In the data rows, the value 50 means zero.
Some points, one per row:
array([59, 50, 80, 37, 59, 47, 54, 50])
array([24, 40, 49, 48, 22, 52, 32, 57])
array([ 3, 37, 18, 60, 13, 46, 19, 75])
array([52, 59, 48, 48, 59, 50, 60, 44])
array([60, 58, 13, 66, 73, 61, 67, 51])
array([44, 46, 46, 46, 41, 51, 47, 50])
array([63, 55, 57, 51, 67, 51, 63, 42])
array([81, 61, 65, 44, 74, 51, 69, 42])
array([47, 48, 57, 48, 35, 52, 50, 48])
array([36, 50, 48, 50, 37, 49, 41, 56])
array([37, 45, 49, 50, 42, 50, 36, 66])
array([64, 58, 25, 62, 66, 52, 56, 50])
array([52, 50, 71, 46, 46, 49, 52, 45])
array([41, 46, 46, 53, 40, 51, 40, 58])
array([56, 50, 39, 57, 56, 55, 45, 56])
array([51, 46, 83, 28, 44, 51, 52, 52])
array([48, 46, 67, 43, 46, 53, 47, 46])
array([27, 41, 39, 57, 31, 48, 41, 61])
array([32, 45, 43, 54, 39, 43, 33, 48])
array([37, 41, 60, 46, 34, 50, 43, 50])
array([50, 52, 40, 55, 52, 49, 43, 45])
array([39, 44, 33, 61, 52, 46, 43, 57])
array([66, 47, 78, 37, 61, 50, 61, 32])
array([41, 40, 59, 44, 41, 45, 45, 53])
array([36, 49,  8, 72, 46, 53, 34, 56])
array([40, 47, 42, 56, 46, 52, 41, 47])
array([64, 53, 68, 41, 55, 52, 56, 44])
Here are 10 more points, each followed by its number:
array([42, 51,  8, 66, 45, 48, 36, 59]) 0
array([69, 55, 29, 55, 64, 55, 49, 52]) 1
array([56, 46, 86, 36, 53, 50, 65, 43]) 2
array([42, 43, 65, 45, 40, 53, 56, 49]) 3
array([57, 46, 75, 30, 45, 48, 59, 54]) 4
array([57, 59, 57, 52, 59, 50, 58, 44]) 5
array([66, 50, 51, 48, 60, 54, 54, 47]) 6
array([13, 40, 35, 57, 26, 46, 20, 58]) 7
array([20, 32, 55, 47, 28, 47, 33, 63]) 8
array([46, 48, 57, 48, 49, 53, 47, 44]) 9
Which two of these numbered points are nearest to each point below, ignoring the 2 directions in which the first points spread most? Their numbers follow each, nearest first.
array([53, 49, 64, 49, 62, 47, 54, 49]) > 8 2
array([67, 52, 39, 48, 51, 53, 51, 54]) > 1 6
array([19, 36, 42, 54, 25, 55, 28, 55]) > 9 7
array([12, 45, 20, 66, 29, 42, 17, 57]) > 7 9
array([52, 52, 50, 50, 57, 46, 46, 40]) > 7 9
array([40, 40, 50, 48, 49, 46, 42, 53]) > 8 7
array([37, 42, 47, 52, 35, 50, 37, 57]) > 6 0
array([29, 39, 58, 46, 24, 53, 40, 54]) > 3 2
array([62, 54, 55, 46, 62, 62, 66, 46]) > 3 2
array([48, 54, 29, 53, 43, 50, 46, 51]) > 0 6
array([46, 57, 37, 64, 55, 49, 50, 56]) > 5 2
array([54, 47, 45, 54, 59, 49, 54, 49]) > 8 2
array([57, 59, 19, 65, 70, 47, 49, 43]) > 7 9
array([51, 48, 55, 46, 47, 52, 58, 47]) > 3 2
array([48, 47, 52, 40, 33, 49, 49, 59]) > 4 0
array([37, 52, 46, 57, 42, 48, 41, 57]) > 5 9
array([57, 63, 37, 59, 67, 47, 61, 45]) > 5 7
array([39, 32, 74, 37, 26, 57, 33, 56]) > 6 1
array([49, 54, 14, 65, 43, 52, 36, 67]) > 1 0
array([52, 53, 17, 64, 68, 47, 57, 54]) > 8 2
array([71, 66, 33, 58, 78, 44, 58, 34]) > 7 0
array([59, 50, 47, 54, 59, 55, 49, 47]) > 6 9
array([78, 52, 82, 35, 76, 54, 72, 27]) > 9 7
array([75, 54, 59, 40, 58, 55, 58, 47]) > 1 6
array([61, 58, 31, 55, 62, 50, 55, 44]) > 0 9
array([57, 56, 41, 52, 55, 54, 62, 48]) > 3 2
array([60, 48, 54, 49, 59, 52, 51, 44]) > 6 9
array([54, 44, 51, 49, 60, 47, 52, 44]) > 8 7
array([49, 52, 37, 59, 51, 53, 44, 54]) > 6 9
array([12, 33, 42, 53, 11, 50, 20, 76]) > 6 4
array([60, 59, 32, 60, 73, 50, 66, 47]) > 2 5
array([63, 56, 39, 56, 53, 50, 54, 48]) > 0 6
array([67, 56, 42, 53, 74, 51, 59, 38]) > 7 9
array([36, 46, 50, 53, 34, 52, 35, 61]) > 6 5
array([75, 63, 34, 60, 76, 51, 63, 42]) > 0 5
